Here are some points:
tensor([  1, -41, -28, -48,  -8,  12, -19,  10,   6,   6,  26,  -4, -17,  38, -48, -25])
tensor([-33,  -3, -63,  33,  31,  30, -91, -12,  19,  18,  17,  31, -14,  -4,  -1, -10])
tensor([ 19,   1,  26,  -6, -28,  -8,   3,   2,  16,  -8,   8,  -5, -21,  37,  -4,  10])
tensor([ 30, -10, -20,  25, -26,  33, -34,  -3, -13, -10,  23,  13,  -8,  77,   3,  -1])
tensor([-32,  47, -29,  62,  12,   0,  10, -30,  18, -14,  -4,  36,  13,  47,  38,  24])
tensor([-32,  28, -57,  15, -20,  48, -65,  -8,  15, -27, -14,  34,  48, 114,  50, -20])
tensor([ 73, -13,  55,  -2,  18, -48,  24, -44, -58,  26, -41, -25,   1, -19, -36,  18])
tensor([ 38,  23, -31,  53,  25, -56, -38, -57, -37,  10, -18,  16,  13,  58,   9, -14])
tensor([ -7,  19,  -2, -23,  66, -38,  47, -26,  44, -46,   8,  67,  45,  63, -16, -55])
tensor([-33, -12, -11, -76,  18, -51,  13,  -2, -58, -11,  -5,  29,  -4, -26,  33,  94])
tensor([  20,  -13,   23,    2,  -20,   34,   82,   25,   20,    6,   66,  -51,  -55, -127,  -22,    0])
tensor([  59,   -1,   60,   -8,   40,    7,   71,   24,   28,  -25,  -16,  -41,   22, -117,   -7,   60])
tensor([  27,  -13,   73,  -58,   42,  -80,   96,    5,    5,   35,   -6,  -55,   26, -127,  -11,   61])
tensor([  39,  -33,   67,  -55,  -32,   13,  120,   44,    0,   39,   35, -120,  -86, -127,  -54,   65])
tensor([ -76,   25, -117,   54,   -9,   10, -127,    2,   32,  -21,  -39,  119,   83,  127,   55,  -91])
tensor([ -61,   47, -105,   66,  -65,   26, -127,   -4,   17,   -8,  -26,   87,   29,  127,   12,  -72])
tensor([-14, -22,  20, -41, -14,   3,  16,  27,  28,  -1,  41,  -9, -67,   0, -28,  28])
tensor([ 23, -20,   6,  -2,  -6, -12,  28,   9, -26, -31,   7,  -7,  -8,  77,  -2,   8])
tensor([ 95, -13, 104, -14,  20, -56,  64, -48, -52,   8, -15, -47, -14, -94, -46,  46])
tensor([-31,  33, -41,  53, -50,  28, -23, -24,  -7,  -4,  14,  18, -19, -29, -17, -48])
tensor([ 20,  16,  20,  12, -27, -32,  21,  -7,  -5,  72,  20, -26,  -7,  11,  32,  40])
tensor([ 18,  12, -18,  18,  33, -27, -35, -19,  -3,  47,  24,  21,   8,  47,  69, -23])
tensor([ 48, -17,  25, -10,  30, -54,  24, -13, -46,  22, -28, -30,  10, -53, -51,  23])
tensor([-94, -16, -32, -38,  33,  31, -50,  16,  42, -30,  19,  10,   9,  51,  -6,  23])
tensor([ 32, -18, -11, -11, -10,  10,  38,  13, -13, -47,  -7, -10,  25, -72, -31, -15])
tensor([-25, -14, -49,   9,  -5, -34, -76, -33, -35, -24, -26,  34,  17, 105, -25, -32])
tensor([ -2,  28,  12,   1,  39, -21,  59,   4,   2,  -3,  22, -35, -35, -49, -51,  18])
tensor([ 42,  -3, -33,  44,  -8, -52, -74, -79, -51, -13, -73,  67,  55, 114, -28, -34])
tensor([  18,    4, -113,   73,   -9,   24, -114,  -37,  -22,  -69,  -88,   93,   16,  127,   40,  -62])
tensor([ -67,   -2, -115,   31,  -19,   -3, -127,    5,   22,  -29,  -74,  127,   65,  127,   21,  -92])
tensor([-18,  41, -52,  56, -18,  -5, -29, -28, -23,  14,   7,  30,  12,  33,  13, -56])
tensor([ -7,   0,   0, -27,  78, -11,  90, -13,  27, -61,  31,  61,   4,   9,  22, -40])
tensor([  6,  -2,   6, -10,  29, -11,  -2, -36,  -7,  14,  39, -18,  -8, -32, -32,  -2])
tensor([ 13,  12,  61, -19,  15, -39,  70, -19, -23,  20, -23, -76,   1, -73, -46,  64])
tensor([-24,  11, -39,  15, -32, -13, -37,   4, -18,   0,  14,  39,  20, 101,   5, -28])
tensor([-26, -34, -33,  -3,  18,  12, -47,   7,  12,   8,  11,   0, -23, -44, -13, -17])
tensor([ 40, -39,  54,  -9,  10, -32,  87,  -7,   2, -11, -27, -62,   1, -78, -17,  44])
tensor([-70,  39, -72,  67,  50,   1, -90, -53,  -9, -30, -15,  63, -33,  43, -43, -67])
tensor([  1, -21, -52,  34, -16,  32, -87,   5,  18, -13,  34,  88, -34,  87,  -5, -65])
tensor([  31,  -35,    7,   40,   56,   12,   99,  -17,  -19,   -8,   59,  -57,  -85, -127,  -91,  -13])
tensor([  59,  -14,   57,   -2,   18,  -28,   77,   14,  -22,   21,  -10,  -94,   13, -110,  -12,   64])
Here are 12 more points, each followed by its number:
tensor([ -3, -10,  11,  15,  28,  15,  11,  28,  11,  23,  38, -18,  17, -34,  35,  -4]) 0
tensor([ -57,    0,  -65,   39,   27,  -39, -117,  -67,  -17,  -21,  -28,   66,   25,  105,  -25,  -54]) 1
tensor([  77,  -27,   71,  -27,    9,    5,  101,    4,  -21,   12,   20,  -76,  -36, -119,  -27,   46]) 2
tensor([  6, -13,  10, -10,  25,  23,   5,  20, -19,  23,  18,  -8, -11, -47,   3,  44]) 3
tensor([-22,   2, -35,  -6, -17,  61, -43,  13,  32, -44,  12,  40,  28, 111,   4, -53]) 4
tensor([ 13,  35, -61,  75,   7,   4, -94, -17, -24, -36, -92,  40,  67, 127,  -1, -32]) 5
tensor([ 33, -27,  52, -52, -18, -44,  68,  36, -29,  -7, -18, -77,  -3, -61, -22,  52]) 6
tensor([-120,   57,  -75,   23,    9,   12, -100,  -35,   35,  -32,  -43,   78,   26,  100,  -13,  -38]) 7
tensor([  34,  -14,   56,  -13,   -5,  -19,   48,    9,  -19,    4,   -7,  -80,  -21, -102,  -43,   57]) 8
tensor([ 18, -27, -59, -22, -56, -43,  46,  50,  -6,  67,  34, -39, -16, -28,  -2,   0]) 9
tensor([  33,  -50,   72,  -76,   17,   30,  112,   34,   -4,   23,   79, -101,  -54, -127,   25,   48]) 10
tensor([-24,  -4,  -8, -20, -23, -13,  46, -15, -50, -28,  35, -14,  22,  89,  31,  32]) 11
Which three of these numbered points are nearest to each point below, ignoring the direction in which the first points spread most? Their numbers follow each, nearest first.
tensor([-93,  18, -32, -17,  31,  10,  -4,  -1,  41, -20, -12,  14,   4, -23,   2,   2]) > 7 3 0
tensor([ -4, -21, -59, -11, -18, -27,  23,  37, -24,  42,   7, -32, -64,  -5,  57, -32]) > 9 10 2
tensor([-25, -21, -10, -39, -42, -25,  -9,  66,  20,  24,  22, -25, -80,  -5,  -7,  16]) > 9 6 10
tensor([-10, -42, -17, -59, -18,  17, -51,  11,  11,  17,  37,   0, -26,  48,  53, -15]) > 10 3 4
tensor([-16,  14, -23,  32, -38,  42, -30,   9, -14, -24,  17,   1,  21, 125,  27,  10]) > 11 4 2
tensor([ -3, -11, -42, -11, -31, -34, -49,  29, -26,  -1, -38,  19,  28,  84,  57,   7]) > 6 8 2
tensor([  47,   -6,   52,  -57,    0,   65,  101,   32,   23,  -29,   56,  -52,  -34, -103,  -25,   -2]) > 4 10 2
tensor([-14,  -1, 100, -68, -35,  58,  53,  59,  48,  19,  16, -17, -37, -57,  86,  35]) > 10 0 4
tensor([  49,  -73,  127, -101,   61,   18,  127,   82,   30,   31,  101, -127,  -42, -127,    4,  127]) > 10 4 0
tensor([ 24, -19, -47,  11,  -2,  35, -26, -22, -10, -17,   7,  12, -21,  37,   9, -29]) > 2 3 8
tensor([ -50,   52, -103,   44,    4,   -6, -127,  -59,  -55,  -31,  -19,   98,   33,  127,   -3,  -73]) > 1 8 2
tensor([  0,  16, -44,  34, -58, -65, -77,  -3,  11, -16, -82,  92,  92, 127,  82, -52]) > 6 5 8
tensor([-10,  14, -15,  78,  28,  -3, -60, -45, -16, -36, -64,  57,   7,  82, -13, -35]) > 5 1 8
tensor([-10,  -4, -44,  81, -17, -34, -86, -59, -52,  -3, -47,  60,   6, 120, -30, -49]) > 1 8 5
tensor([-50,  19,   1,  29,   3, -73, -30,  -7,   8,  -5, -63,  55,  37,  36, -47,   8]) > 1 7 8
tensor([  3,  13, -18,  10, -12,  40,   4, -28,  -1,  -9,   2,   8,   0,   9,  36, -28]) > 2 0 3
tensor([ 33,  -9, -17,  62,  18,  -5, -55, -26, -25, -12, -33,  37,  15,  93, -22,   1]) > 5 2 8
tensor([ -62,   68, -127,  125,   -6,  -19, -127,  -52,  -21,  -60,  -99,  127,   72,  127,   48, -127]) > 5 8 2
tensor([-82,  24, -28, -34,  -4,  14, -22,   6,  45, -26, -43,  27,  -5,  37, -32,  21]) > 7 8 6
tensor([ 32,  -2, -21,  47, -16, -68, -67, -81, -60,   2, -94,  76,  28, 127, -18, -48]) > 5 1 8
tensor([-127,   42,  -63,    6,   11,   27,  -99,  -31,   46,  -27,  -44,   91,    2,   87,  -36,   -9]) > 7 8 1
tensor([-105,   20, -127,   62,  -22,  -34, -127,  -61,   21,  -32,  -82,  127,   70,  127,   36,  -97]) > 1 7 8
tensor([ 34, -25,  71, -79, -16, -34,  81,  11, -34,  59, -18, -68, -12, -20, -39,  40]) > 6 8 2
tensor([-27, -29, -31,  -8,  10,  42, -63,  37,   0,  43,  -6,  22,  17,  47,  20,  39]) > 3 0 8
tensor([ 11, -14,  21, -48, -51,  -6,  11,  -6, -45,  14, -42, -26,  43,  69, -22,  44]) > 6 11 8
tensor([  73,  -54,   99,  -58,   12,   14,   90,   35,   11,   49,   77,  -92,  -44, -127,   63,   63]) > 10 0 3
tensor([  87,  -42,   38,   -4,    2,   23,   50,  -24,  -39,   22,   10,  -45,  -44, -127,  -50,  -16]) > 2 8 3
tensor([-38,  13, -33,  -2, -13, -18,  -3,  -2,  19, -42, -57,  55,  58,  93, -10, -18]) > 6 8 4
tensor([-30,   8, -28,  -5, -55, -34, -84,  -2,   2,  -6,  -5,  58,  30, 127,  -6, -56]) > 6 8 2
tensor([-95,  30, -58,  12,  22,  12, -62, -23,  56, -48, -55,  81,   1,  55,  -3,  -5]) > 7 8 3
tensor([  10,  -52,   53,  -66,   39,   50,   48,   48,   34,   35,   34,  -62,  -63, -127,  -41,   63]) > 3 10 0
tensor([  68,  -59,   93,  -51,   -4,   15,  127,   40,    2,   48,   80, -102,  -53, -127,    8,   57]) > 10 0 2
tensor([  9, -11,   9,  50,  16, -19,   2, -40, -38, -10, -44,  44,  -2,  66, -52,  -1]) > 1 5 8
tensor([-51,  -3, -66,  16,  14, -40, -95, -20,  13,  -8, -18,  41,  18,  60,  12, -38]) > 1 8 3
tensor([ -4,   9,  56, -57, -29,  68,  32,  63,  36,  23,  15, -21, -24, -51,  58,  42]) > 10 3 0
tensor([ 32, -22,  50, -57,  11, -30,  65,  18, -36,   1,   2, -72, -11, -60, -25,  27]) > 6 8 2
tensor([ 26,  -4,  13, -12,   2, -44, -25, -40, -19, -29, -60,  25,  22,  70, -44,  12]) > 5 6 1
tensor([-56,  17,  38, -52,  46,  30,  50,  17,  53,   0,   1, -15, -34, -89, -26,  33]) > 7 3 0
tensor([  83,   -6,   66,   26,   45,   27,   97,   -6,  -21,    5,   10,  -48,  -40, -127,   16,   23]) > 2 0 3
tensor([  -1,  -36,   20,  -29,   55,    5,   52,   53,   27,   19,   60,  -43,    0, -101,   39,   38]) > 0 10 3
tensor([ 68,  13, -15,  26,  14,   0, -13, -52, -51,  22, -11,  16, -21,  -8, -28, -68]) > 2 8 1
tensor([-65,  -9, -54,   1,  35,  16, -26, -14,  39,  -2, -13,  24,  35,   9, -57, -12]) > 7 8 1
tensor([ -6, -10,  31, -81, -35,  62,  55,  55,  57,  25,   6,  -6, -56, -38,  35,  31]) > 10 4 3
tensor([  -3,    9, -101,   84,   13,   15, -117,  -29,  -14,  -54,  -11,   91,   22,  127,   40,  -88]) > 2 8 3
tensor([ 48, -48,  51,   0, -17,  26,  21,  32, -19,   7, -22, -80,  11, -80, -72,  60]) > 8 2 6
tensor([ 42, -13,  57, -42,  13, -54,  86,  59,  -7,   9,  16, -73, -19, -73, -24,  49]) > 6 8 2
tensor([-74,  38, -76,  41, -11,  20,  -2, -17,  45, -27,  -5,  31,  -5,  62,  35,  10]) > 7 3 0
tensor([ -41,   20,  -69,   46,  -28,  -20, -108,  -27,  -15,  -32,  -90,   59,   66,  127,  -40,  -22]) > 5 8 6
tensor([ 17,  14, -24,   1, -38,  69,   2,  -2,   7, -44,  39,  35,   6,  75,  18, -35]) > 4 2 10
tensor([  22,   31,   77,  -21,   49,  -27,  127,  -12,  -28,   61,   83,  -83,  -41, -123,   31,   48]) > 0 3 10
tensor([  39,  -57,   85,  -17,  -29,   20,   51,   36,  -16,   20,  -24,  -79,  -36, -104,  -85,   98]) > 8 6 3
tensor([ 15, -38,   9, -76, -50,  -8,  23,  17, -30,   5, -25, -35,  34,  84, -36,  39]) > 6 11 4
tensor([ 114,  -20,  127,  -44,   48,  -11,  127,    5,  -26,   48,   74, -127,  -76, -127,  -43,   67]) > 2 3 0
tensor([-36,   6,  29, -34,  40,  17, -32,  34,  85,   8, -18,  22,  -1, -84, -28,  23]) > 7 3 0
tensor([ 37, -35, -51,   8,  18, -10, -31,   0, -27, -15, -10,  34,  13,  76,  39, -83]) > 2 6 0
tensor([ -30,  -14,    9,  -15,   22,   -6,  -23,    5,   -9,   20,   27,  -25,  -30, -110,  -34,   22]) > 3 8 7
tensor([-21,  16, -61,  60, -22,  43, -95, -28, -18, -26, -10,  77,  17, 127,  47, -41]) > 2 3 8
tensor([ 25, -32,   2,   5, -22,  39, -22,  24,  11,  -3, -51, -14,  -9, -26, -58,  59]) > 8 2 3
tensor([-17,   0,  10, -26,  58, -13,  25, -32,   8, -48,  -5,  33,  30,  22, -10, -48]) > 1 4 2
tensor([-34,  14, -31,  10,  -7,   5, -20, -20,  -1,  28,   0,  22,   8,  49,   8,   7]) > 3 8 2
tensor([  -5,   43,  -97,   90,   34,    0, -112,  -36,  -14,  -56,  -17,  111,   43,  124,   34, -110]) > 2 8 1
tensor([ 36, -46,  17, -25,   0,  27,  -9,  -5, -29,  -4,  36, -15, -55,  -5, -47, -13]) > 2 4 8
tensor([-11,   6, -71,  64,  19,  20, -91, -38, -23, -48, -39,  69,  34, 106,  30, -89]) > 2 8 5
